In the data rows, zero lies at 4.5, halfway between 4 and 5.
Here is a table of points, one per row:
[4 3 5 7 3 5 3 7 8 2 6 3 5 5 6 2 7 4 5 4 5 3 3 3 4 4 5 7 7 4 7 5 7 9 4 2 4
 6 5 5 2 3 8 4 5 6 5 3 2 5 5 9 6 4 5 6 5 6 5]
[5 3 6 3 6 4 2 5 3 3 6 4 4 4 6 2 4 5 6 7 5 5 7 5 5 4 4 1 4 7 2 6 3 5 6 1 2
 6 4 9 7 4 2 6 4 6 4 3 2 5 3 6 5 9 4 2 3 5 7]
[4 5 7 4 8 5 3 3 4 4 1 3 6 7 5 2 5 2 6 4 3 3 6 2 5 5 6 4 4 5 7 6 4 5 5 6 6
 2 5 2 4 9 3 2 6 4 6 5 3 5 6 4 4 2 5 0 4 6 4]
[7 7 4 6 6 4 5 3 4 4 8 4 7 5 4 2 2 5 5 7 8 6 3 4 5 7 4 7 6 4 5 0 4 6 2 6 8
 4 5 5 8 5 4 4 4 4 6 6 6 4 3 8 5 5 4 4 6 2 6]
[4 4 2 5 5 7 5 5 9 4 4 6 7 5 4 3 3 5 3 4 2 6 5 7 6 4 7 4 4 7 5 6 3 4 2 6 2
 3 6 6 5 6 5 5 4 4 9 5 5 7 5 4 5 5 5 7 9 4 6]
[8 4 5 4 5 5 5 4 6 5 4 4 7 6 5 5 7 6 3 3 4 5 4 3 6 6 4 7 0 4 5 4 2 4 6 4 5
 7 6 2 6 3 4 4 7 6 2 2 5 9 6 5 8 6 2 6 4 3 3]
[3 6 6 6 1 5 3 9 4 7 5 3 6 5 5 6 5 7 4 7 5 4 5 3 7 8 6 6 4 4 4 4 4 5 5 2 3
 0 5 5 4 5 4 5 3 6 0 8 6 4 5 4 6 4 7 4 7 5 4]
[2 8 3 5 5 6 6 3 5 5 6 3 0 8 5 4 6 3 2 4 5 1 3 6 8 5 1 3 5 5 5 6 7 5 6 5 5
 5 5 6 6 4 2 4 4 5 4 5 5 5 5 3 3 5 3 4 7 4 5]
[3 4 4 5 6 5 4 6 2 2 5 7 5 4 4 4 6 5 6 8 2 2 1 1 5 3 8 3 3 4 3 5 5 1 6 6 6
 6 3 5 5 5 5 4 3 4 5 5 4 3 3 5 5 6 5 9 5 2 2]
[8 9 3 5 3 5 6 5 4 6 3 2 5 5 4 4 3 4 9 4 4 5 3 6 3 5 7 5 3 8 6 7 5 5 5 4 6
 9 3 7 3 5 5 5 6 7 3 6 5 4 4 3 4 5 6 5 5 7 2]
[9 4 3 3 6 2 4 8 7 4 5 7 3 5 3 8 6 4 4 3 5 3 5 5 5 5 6 5 6 6 6 7 4 6 3 3 5
 2 3 3 6 5 1 5 5 4 6 4 7 2 3 6 5 6 7 4 1 4 3]
[6 4 5 5 5 4 3 4 4 5 3 1 6 2 2 6 2 2 5 5 6 0 5 5 5 1 4 7 3 2 5 5 3 4 5 3 3
 5 6 6 4 3 1 5 5 3 6 5 5 2 7 4 3 2 3 7 5 4 7]
[5 2 3 1 4 6 3 4 5 4 4 2 3 4 1 2 5 7 6 2 4 6 4 1 3 6 3 4 4 4 0 5 6 4 3 5 4
 5 6 3 2 4 3 3 2 4 4 5 6 4 1 5 4 2 4 5 5 6 6]
[6 4 4 6 5 6 5 4 5 6 4 9 5 7 5 7 3 5 7 5 4 3 5 5 1 7 4 3 7 2 3 5 6 2 6 5 5
 8 5 4 5 7 3 6 4 7 3 4 5 7 7 8 4 3 7 4 4 5 9]
[3 4 5 7 4 3 3 2 3 6 4 9 4 3 3 3 6 6 5 3 4 5 5 4 3 5 1 5 4 6 6 6 4 7 4 4 3
 3 7 6 8 7 5 6 6 2 1 4 5 4 4 5 2 3 4 7 5 6 2]
[6 5 5 5 9 7 5 4 3 5 8 5 3 0 6 6 5 3 4 5 2 5 5 7 4 7 6 7 5 5 4 5 4 5 6 4 4
 3 3 1 4 4 7 7 4 7 5 5 5 4 2 3 4 3 0 5 5 7 6]
[7 4 6 4 4 4 2 4 5 6 3 5 5 3 5 4 7 6 5 5 4 5 3 7 7 4 4 4 9 4 5 4 6 1 4 3 6
 6 8 5 4 7 6 5 6 3 5 6 5 4 5 1 7 8 2 4 4 5 5]
[4 6 6 5 6 4 6 7 5 4 4 4 6 2 4 3 2 4 1 3 5 5 5 3 4 3 2 1 5 0 5 3 5 4 5 3 4
 6 2 5 5 7 5 4 7 7 4 5 6 6 2 3 4 4 6 5 6 5 2]
[2 3 6 3 2 6 6 7 1 7 7 2 5 4 5 6 6 4 4 4 5 7 6 3 4 2 4 5 5 5 4 7 4 6 4 6 9
 6 5 4 5 6 4 7 5 5 8 1 7 5 7 6 4 5 5 5 6 6 4]
[5 4 4 5 5 4 4 4 5 4 3 4 4 5 6 9 4 6 5 6 7 7 7 6 8 6 2 2 3 4 5 3 3 6 6 7 4
 6 3 4 3 6 6 2 5 1 5 6 3 2 4 7 3 6 4 6 6 6 5]
[1 8 3 2 4 2 6 3 5 5 5 3 6 2 4 6 6 5 5 1 5 6 3 6 6 4 6 3 6 5 5 5 3 2 5 4 4
 4 4 4 7 4 3 5 5 4 4 4 0 5 4 7 5 0 4 5 3 4 4]
[6 3 2 6 1 4 6 1 2 7 5 5 4 2 6 4 6 3 5 4 1 4 4 3 6 4 4 1 3 3 5 3 3 6 4 3 4
 3 6 5 4 3 6 2 3 7 5 2 6 2 4 5 4 5 7 2 4 2 5]
[4 6 6 4 6 5 5 3 5 4 3 5 4 1 7 5 7 6 6 7 7 4 7 5 5 2 4 4 4 6 4 3 8 7 5 8 5
 3 6 5 4 2 4 4 4 6 6 6 6 9 5 3 4 3 7 6 2 4 5]
[4 2 6 5 5 4 8 5 5 6 4 5 3 7 4 1 5 5 5 5 4 6 7 7 4 3 4 7 4 3 5 5 5 4 5 3 7
 4 3 3 3 4 4 6 7 3 3 4 2 2 2 2 3 4 9 5 5 2 7]
[2 3 3 5 3 3 0 5 3 3 4 4 3 5 2 3 2 4 4 4 6 5 3 7 6 5 7 4 4 4 6 2 4 4 4 7 4
 3 2 3 4 3 5 4 5 5 3 0 5 7 5 3 2 6 5 4 4 7 4]
[5 4 2 2 1 6 5 5 3 6 5 7 6 8 3 5 4 2 7 5 4 3 6 4 2 2 3 4 6 4 4 1 6 4 5 6 2
 2 4 4 4 3 3 4 7 5 5 6 2 6 2 4 6 6 1 4 5 5 2]
[3 7 4 3 4 2 5 7 4 3 5 4 4 3 8 4 3 7 5 4 2 3 5 7 0 5 3 6 4 5 2 5 3 3 2 5 6
 3 6 5 2 6 3 0 5 4 4 1 4 3 6 4 5 5 3 5 4 3 4]
[7 3 3 5 3 3 3 4 7 3 3 3 4 6 8 4 6 4 3 6 5 4 7 4 2 5 5 3 4 5 5 3 4 4 4 4 6
 5 4 5 6 4 4 8 0 4 6 3 3 3 4 2 2 2 3 4 6 4 1]
[6 5 6 3 4 3 5 5 4 6 6 4 7 6 4 5 3 3 3 1 5 3 4 7 4 4 5 5 2 1 4 7 7 5 6 8 4
 3 6 7 6 5 9 5 1 2 5 4 4 5 2 4 6 6 4 4 2 5 5]
[4 2 8 5 4 3 7 5 3 3 3 6 6 4 3 6 2 3 2 4 4 2 2 6 6 6 4 3 4 8 2 4 3 6 2 3 7
 6 5 4 2 3 4 5 4 3 4 8 4 7 4 6 2 4 4 3 4 3 3]
[3 5 6 5 7 2 6 5 6 9 3 5 4 5 3 5 3 3 3 4 6 4 5 0 4 6 4 5 5 9 4 2 5 2 5 4 4
 4 5 5 4 3 7 4 5 5 6 2 5 2 5 4 6 5 4 6 3 6 6]
[4 6 7 4 3 4 6 2 6 5 5 6 5 6 6 4 6 3 3 7 5 8 2 4 4 2 6 6 3 3 4 5 5 4 1 4 1
 5 1 5 4 4 3 3 4 3 4 6 7 4 6 5 1 5 2 4 1 8 6]
[4 5 3 4 4 9 3 3 4 5 2 5 3 3 6 4 0 4 4 4 7 6 2 3 3 2 3 6 4 6 4 4 5 5 5 2 4
 3 1 2 4 6 5 6 3 1 3 4 4 4 6 5 7 5 5 4 2 1 3]
[4 5 2 5 3 2 6 4 6 2 5 4 3 4 2 5 3 5 6 6 3 5 7 0 4 5 4 5 8 4 4 8 3 5 5 5 5
 5 3 4 5 3 8 5 6 4 4 6 5 6 7 2 4 5 4 3 3 2 6]
There is one direction along which these points spread out most. Take the direction at right angles to it along which they spread out most. Go by this last direction. How far along it is each point below, from 0 to 99? 50 is the average, and the first point above lies past it. One standard deviation of the points above along it is 16.
[7 3 3 5 3 3 3 4 7 3 3 3 4 6 8 4 6 4 3 6 5 4 7 4 2 5 5 3 4 5 5 3 4 4 4 4 6
 5 4 5 6 4 4 8 0 4 6 3 3 3 4 2 2 2 3 4 6 4 1] 54
[5 4 4 5 5 4 4 4 5 4 3 4 4 5 6 9 4 6 5 6 7 7 7 6 8 6 2 2 3 4 5 3 3 6 6 7 4
 6 3 4 3 6 6 2 5 1 5 6 3 2 4 7 3 6 4 6 6 6 5] 23
[2 8 3 5 5 6 6 3 5 5 6 3 0 8 5 4 6 3 2 4 5 1 3 6 8 5 1 3 5 5 5 6 7 5 6 5 5
 5 5 6 6 4 2 4 4 5 4 5 5 5 5 3 3 5 3 4 7 4 5] 29
[4 6 6 5 6 4 6 7 5 4 4 4 6 2 4 3 2 4 1 3 5 5 5 3 4 3 2 1 5 0 5 3 5 4 5 3 4
 6 2 5 5 7 5 4 7 7 4 5 6 6 2 3 4 4 6 5 6 5 2] 51
[5 2 3 1 4 6 3 4 5 4 4 2 3 4 1 2 5 7 6 2 4 6 4 1 3 6 3 4 4 4 0 5 6 4 3 5 4
 5 6 3 2 4 3 3 2 4 4 5 6 4 1 5 4 2 4 5 5 6 6] 71
[2 3 6 3 2 6 6 7 1 7 7 2 5 4 5 6 6 4 4 4 5 7 6 3 4 2 4 5 5 5 4 7 4 6 4 6 9
 6 5 4 5 6 4 7 5 5 8 1 7 5 7 6 4 5 5 5 6 6 4] 58
[8 9 3 5 3 5 6 5 4 6 3 2 5 5 4 4 3 4 9 4 4 5 3 6 3 5 7 5 3 8 6 7 5 5 5 4 6
 9 3 7 3 5 5 5 6 7 3 6 5 4 4 3 4 5 6 5 5 7 2] 62
[4 4 2 5 5 7 5 5 9 4 4 6 7 5 4 3 3 5 3 4 2 6 5 7 6 4 7 4 4 7 5 6 3 4 2 6 2
 3 6 6 5 6 5 5 4 4 9 5 5 7 5 4 5 5 5 7 9 4 6] 27
[8 4 5 4 5 5 5 4 6 5 4 4 7 6 5 5 7 6 3 3 4 5 4 3 6 6 4 7 0 4 5 4 2 4 6 4 5
 7 6 2 6 3 4 4 7 6 2 2 5 9 6 5 8 6 2 6 4 3 3] 46
[6 3 2 6 1 4 6 1 2 7 5 5 4 2 6 4 6 3 5 4 1 4 4 3 6 4 4 1 3 3 5 3 3 6 4 3 4
 3 6 5 4 3 6 2 3 7 5 2 6 2 4 5 4 5 7 2 4 2 5] 72
[6 5 6 3 4 3 5 5 4 6 6 4 7 6 4 5 3 3 3 1 5 3 4 7 4 4 5 5 2 1 4 7 7 5 6 8 4
 3 6 7 6 5 9 5 1 2 5 4 4 5 2 4 6 6 4 4 2 5 5] 27
